One turn or mirror swaps these rows in pairs. Which row does each one swap with?
The rows were stretched afterwards, more along some directions than others.
Degan: [ -1   0  13  -4 -51 -14 -10 -19   1 -22  10  -4  15 -12  19   5  28 -23
  -3 -10]
res: [ 16  -4  10 -22   2  -8   0  16  -9  -8  -4 -18  14   7 -36   0 -14  28
  23  22]
gula: [  1  28  -3 -17 -26  -3  17   2  24 -17 -13 -16  21 -10  20   6  17 -14
  14   6]
bota: [-13  -7 -10  22  -6  11   6 -29 -22 -11  48 -11   8   2 -13  16   1  28
 -25  13]
Ritet: [  0  -4  -6   5 -22 -10   9  -9  22  -7  37 -22  21 -25  16  31  -6  35
  -5   9]
lirad: [  5  24  31  -7 -31   5  -7  -6  14 -38  -1   6  16   8  37 -18 -18 -17
   7 -16]
Tika: [  6  30  41 -21 -19   5   1   7  30 -46 -11  10  15   1  37 -10  -5 -26
  16 -16]
Sigi: [  5   5   6 -30 -19  -9   7   3  27 -16  -1 -17  -1  -4   9  10  14 -13
   0  23]
delog: [ 16   9  34 -33 -11  -9   7  10  18  -7  -6  -9   2  -1  20  12  31  -8
   4  14]
bolo: [  8  -3  34   2 -10   5 -14   0 -19  -5  48 -21  14  20 -18   9  11   6
  -8  18]
gupas: [ -6   8  12 -14 -17   0  19 -22  36  -5  13  -3  17  -9  10  14  10   5
  -1  12]
leri: [ -6   5 -37   9 -14  -6   7   0 -15 -16  19 -10  24   6 -13  27   1   6
 -11  13]
Zupi: [ 15  -1   5 -21 -11 -15  18   1  15  14 -11  -5  -7 -14 -12   7  14   8
  17  18]
Somor: [  4  -8   9 -23 -22 -23  20  -6   8  19   5 -15   8 -13 -19  24  17   8
  10  26]
debi: [-12  -6 -15  16  -1  10  -8 -22  -3 -14  13  -8  15 -14 -20  14 -29  21
 -14  11]
bok: [  2  -6  13 -29 -29  -4   4  -1  23 -10   4 -16   3  -4   7  24  11 -11
  15  28]
lisuv: [  8  -9 -44  -8 -19 -15  -1  -2   3  -6   5 -20  11 -32   8  31 -10  33
  -7  16]
galer: [-11  29  26  -3 -37   4  13 -12  12 -35 -13   5  10   6  27 -16  -2 -13
   7 -22]
Durep: [  1 -19  -9 -10  -8   4 -14   8 -13 -22  22 -12   8  18 -21  25 -16  11
   3  30]
Zer: [  3   7  30 -19 -64 -12  -1  -8   3 -19  11 -13  16 -17   6  -4  32  -7
   1  -4]
gevo: [  8  -5  12  11  -5  -1  38 -19   0  11  20  -9  -3  -5  -6  31  20  14
  -9   6]
kufud: [ -6 -22  -9   5   4   1  12   1  -8 -10  36  -5  11 -11 -30  43   2  21
   0  21]
luk: [ -4  23  54  -9 -23  13  -3  -6  13 -23  10  13  12   3  35 -22 -15 -23
   8 -18]
vili: [  5 -23  11  -8 -10  -8 -15   0  -6   3  38  -5  11  -1 -17  33 -16  10
  -9  24]
Dopu: [-11   8  11  -4 -32   1  14 -32  29 -14  30 -20  13 -22  21  11  18   7
  -5  12]
sona: [ -3  18  22 -11 -21 -13  11  -1 -10 -35 -31   4   1  10   2 -18  -1  -1
  17 -17]
gupe: [ -1 -13 -11   6 -40 -10 -11  -9   8 -41   2  -5  17  -6  -8  30  16 -28
  -2   0]
nugif: [  3  22  50 -23 -30  -7  -5   2  11 -45   0  -6  13  10  21 -14 -13  -8
  22 -18]
Tul: [  3 -10   2   4 -46  -3  -9  -5   3 -22   8   0  22   0  -2  35  17 -19
 -12  -5]
ragi: [ -8 -10 -21   7  -8  11  -9 -16  -7   1  32  -8  20  -7 -12  23  -3  29
 -21  16]
dazo: [  5  -2  24  -8 -50  -8  -1 -13  -9 -19  10 -15   2  -2  -5  23  38 -24
  -3  -8]
geg: [ -4 -10 -26  -3   2  -1  -9   5 -24  -2  13 -12  -8   9  -9  16  -4  10
 -22  23]
Nusa: [-11   2  25   0 -30   5  16 -41  28   3  33  -5  14 -26  -3  16   7  -6
 -17  14]
bev: [  3  -8   5 -14  -6 -15  -7   9  -4  -7  31  -5  13   5  10  28   6  14
 -17  19]
lifo: [ -3   8  33 -10 -11 -17   7  -5  19 -10  15 -16   8  11   9  13  13  -9
  10  14]
bafup: [  4  -7 -13  10 -52  -5  -8 -20   0 -21   9  -5  10  -7   9  28  26 -28
 -19  -2]
noze: [ 18   3   3 -14 -14  -8  37 -16  11   3   3  -6  -3 -14  -1  22  15   6
  -3  11]
kele: [  2  23  46 -19 -30   3   2   3  30 -28 -18   9  19   5  36  -7 -11 -21
  18 -20]
sivir: [  3   0 -13  -1 -58 -19  -3  -6   2 -20   2  -9  12 -15  17  26  18 -25
  -6  -3]
kuve: [ -9   4  -8   9 -58   1  -4 -16  -3 -31  10 -10  16  -6   4  15  23 -11
 -14  -8]
Denur: [ 18  -1  39 -31  -9  -6   2   3  27  -8 -12  -8   0  -5  -4  14   2 -12
  21  17]
Bedo: [ 17  22  28 -13 -27  -3   5   8   2 -42 -24   0   7  12  14 -15  -7 -19
  20 -16]
vadog: [ 11  18  51 -13 -27   0  -7  -6   0 -44   4   6  15  16  15 -31  -1 -16
  15 -20]
Les: [ -7  -4 -15   9 -35  -6  -8  -8  -4 -15  21   6  12 -12  16  40  22 -22
 -26  -2]
Zunis: [ 12 -13 -18  -7  -1 -13  -1   8  -8   3  12  -4   3  -4 -28  12 -15  33
   6  20]
gare: [ -9   5  23 -20  -5  -3  23   2  36 -11  13  -5  12 -26  14  20  -2  10
  25  13]

ragi pairs with gupas
leri pairs with gula
lifo pairs with bolo
Durep pairs with bok

One turn or mirror swaps these rows in pairs. Which row does each one swap with?
The rows were stretched afterwards, more along some directions than others.
kudom: [ -2  -5  12 -23  30  35  18 -30  -5 -33  -3  25 -32 -27  -1 -12 -11   8
  -9  43 -46 -10]
ref: [ 25 -11  -5 -15  42  11  49 -28  16 -26  10  19 -19 -10  24   4   4  17
  -2  17  -6   8]
zusek: [ 27  -2  -9 -10  40   1  53 -30   8 -30  11  23 -20 -10  32   8   2  19
 -11  16 -27   8]
Diti: [ 12   3  10 -24  -3 -26   0  15 -11  -8   3  14 -10 -16  20   0  10  14
   9 -11  -9  11]
ros: [ 39   0  16   5   4  -6   6  -5  35  20  22 -10 -10  -4   3  -7   8   4
  -6  -4 -22   5]
dod: [ 13 -11   5   3  10  21  18   6 -15  -8 -20 -32  20  18  19 -15  14  -5
  -3  -4   1 -26]
Vulo: [ 34  -6 -12  10 -12 -23  24 -24  -3  10  22  23 -21   0   1   0  -5  24
  -4  19 -21   7]
Zif: [ 48  -6  -4   3   6 -28  -5   6 -25 -14 -22   5  -9  24  27 -15   1  12
   7  11   3 -19]
tugif: [ -2   7  15 -19  38  34  23 -23   5 -39 -14  27 -27 -19   7  -8  -8   5
 -12  38 -50  -5]
fuzip: [ -9  17  -8   7 -27  -4  -1 -21 -24  -8  18 -37 -26 -34 -14 -15   5  10
  12   0  20  -3]
zav: [-13 -19  15 -43  21   7  16  19 -12 -32   7  18  -6   8  33   0   1  21
 -27   2 -27  17]
Saze: [  6  15  -6  12  53  -1  54 -11   8  17 -12 -15   8 -10 -12 -16   5  14
  -6 -14  32 -13]
zed: [ 11  10  13 -12  36  29  34 -19   4 -30 -16  30 -19  -5  -1  -6   4   0
  -9  41 -47  -5]
famup: [-12   8  15   2   7  27   8  -9 -12 -10  10  20 -13   8  16 -12  11  25
 -31  15 -41  23]
Libu: [ 45  -4  17   0   8  -7  12   1  18  21  19   1  -6   9   4  -7   7   2
  -4  -4 -33  -1]
febil: [-11 -25   3  -8  19  44  26   8 -34 -15 -19  -5   8  -5  16   2  18   8
  -4  14   4 -23]
doz: [ 34  -6  -7 -17  43  -3  53 -31  17 -24  13  27 -24 -10  25  -2  -2  29
  -2  20 -10   6]
zaruz: [  5  -7  12  -6   8  14 -13  27 -20 -38 -26   3   8  19   8  -3   2 -10
   6  20 -14  12]
Gulud: [ 40   2  20  -1  10   0  16   0  29  19  10   6   3  19   3  -9  12  -1
 -11  -4 -38   7]
Muf: [ 25  18 -19  -9   0 -26   0 -22  -5 -25 -17  15  -9   8  -3  -2   1   7
   9  34 -26 -12]
depor: [ 43 -19   0   4  10  -2   7  10 -14  -7 -42  40  10  35  34  -5   7   5
  -6  21 -27 -25]
nusu: [ 15  15  -6  -2   9  -5  24  -2 -11 -25 -16   5  -1  21   5   3   4   7
   6   4  14  -7]
Keza: [ 13  16 -10  15  46 -11  59  -1  -6   9 -19 -21  18  -8 -13 -14  11   8
   3 -12  37 -16]
Tubid: [ 15  21  -6  13  48  -6  64  -6   7  13 -20 -18  21   5 -12 -18  14   7
   1 -13  35 -14]
zagub: [ -8 -27   2 -21   6  10  33   5 -38 -13  32  22   3  -5   3 -18  -7  38
  -7  35 -28  18]
Suf: [ 37  -6  -9   2 -25  12 -14 -33   5  -1  30   0 -37 -13  -2   6  21  21
   7  14 -13  11]
Kogiz: [-23 -12  28   0  18  24 -23  10 -10 -17  -5  -9 -18 -30  35  -9   0  16
 -23  -5  -4 -19]
Fas: [ 38  -3  13   5  15   1   9   4  25  21  -3   0   8  13  11  -4   5  -8
  -5   0 -35 -12]
kuruf: [  0   5  18 -16  34  28  22 -25  -5 -27 -10  23 -29 -18  -1 -12  -8   9
  -9  37 -48 -10]
Varu: [-14   1   9 -11  29  23  33  12 -31 -42 -39  15  -4   4   0 -11  -1  10
 -14  22 -13  -5]
naz: [ 12   2 -18   8  27  18  23  -1 -28 -25 -29 -15 -15  -7 -18 -15   6   9
   2  14  19 -33]
rafam: [  7 -25  20  -5 -19   3 -10  17 -15  -3  -5  13  14  21  33  11  14 -16
  -9  -5 -47  -3]
zede: [  0  -6  18 -20 -14  26  17   2  -2 -13  30  26  -6  19  20   5   4  18
 -20  17 -56  17]
rivir: [ 46  -8  -4  19   3 -36 -27 -24  11   4   3  12 -22 -11  27  -2   3  22
   2   0  -2 -23]
bagu: [-20   5  21   4   5  31  -1  15 -19 -23 -30  -1 -11  -4   5   1  -6 -13
 -18  15 -25  -5]
Sasa: [ 28   1  19   3   6   9   9  11  16  12   7  -1   7   6   6  -1  13  -9
 -12  -1 -46   5]
nunat: [ 34  -4  -3  -9  38   0  54 -25  20 -17  15  12 -18  -5  30   3   6  24
   3  13  -3   9]
Lir: [-12  20  -9  13  -4  14  11  -9 -13 -12   8  20  -3  -6  21  10  14   4
 -20  16 -54  -3]
seza: [  6   8   2  13  56  -8  51  -4   5  13 -31  -7  19  -4 -12 -14   7   4
  -6 -10  26 -25]
zute: [ 34 -11  -2 -16  38   2  54 -35  23 -16  23  23 -25  -5  22  -1  -4  31
  -2  15  -3   5]
kotap: [ 36  -4   1 -16  38   4  61 -21  21 -18  22  25 -21  -2  20   1  12  25
  -7  15  -9  20]
Zadot: [ 45  -2  11   4   1 -12  12  -4  21  26  19   0  -1   6   9  -5   8   2
  -3   1 -36   1]
Pafem: [ -2   5  18 -16  37  40  24 -30  10 -32 -13  27 -26 -11   2  -7 -10   5
 -12  36 -42 -10]
lur: [ -6  10  10 -19  34  29  16 -23 -18 -48 -19  16 -37 -30   3  -9 -14   0
 -14  37 -50 -15]
firo: [ 22  10  -7  10   7  -5   9 -40   2   5   8 -11 -19   1 -20 -21  14  22
  -8 -14   6   3]
kat: [ 41   6 -10   2 -18  -7  20 -23  12 -17  23  21 -24   7   5   0   9  27
   0  29 -38  28]
goz: [  1  14  -6  11  55  -6  56  -9  -7   7 -30 -15  21  -6 -14 -17   6   6
  -6  -7  23 -23]
veli: [ -1  18   3  11  50   0  47   0  -2   9 -29 -19  15  -6  -8 -13   9   0
  -5 -14  27 -16]
rokul: [ 16  -7  -5  12   7  40  27  -6  16  -6  21  15  -3  17  11  11  29  14
 -22  11 -45  21]
voko: [  1  22  -2  20  50   9  63  -2   3  11 -20 -21  24  -1  -8  -9  16   2
  -1 -10  27 -15]
dov: [  2  12   5  -7 -18  -1  14  19  -7  -5  -2   3  22  -7  34  11  21  -3
  17  16 -37   3]
zit: [ 40  -2  15  -2   8  -8   3   0  22  10  11 -12  -5   2   8  -6   6  -1
  -8  -7 -29   3]
Fuz: [  5  21  -2   8  -7  26   5 -23   7 -10  16   7 -38 -15   2 -14  13  34
 -17  11  -4  30]
gorag: [ 16  -2   3  -8  -1  -9 -21  28 -25 -31 -11   0 -21  -1  37   7   2  -8
  -9 -12 -14 -17]

Muf pairs with zav
bagu pairs with Vulo
zaruz pairs with zagub
rafam pairs with fuzip
tugif pairs with doz
kat pairs with Varu
kuruf pairs with nunat

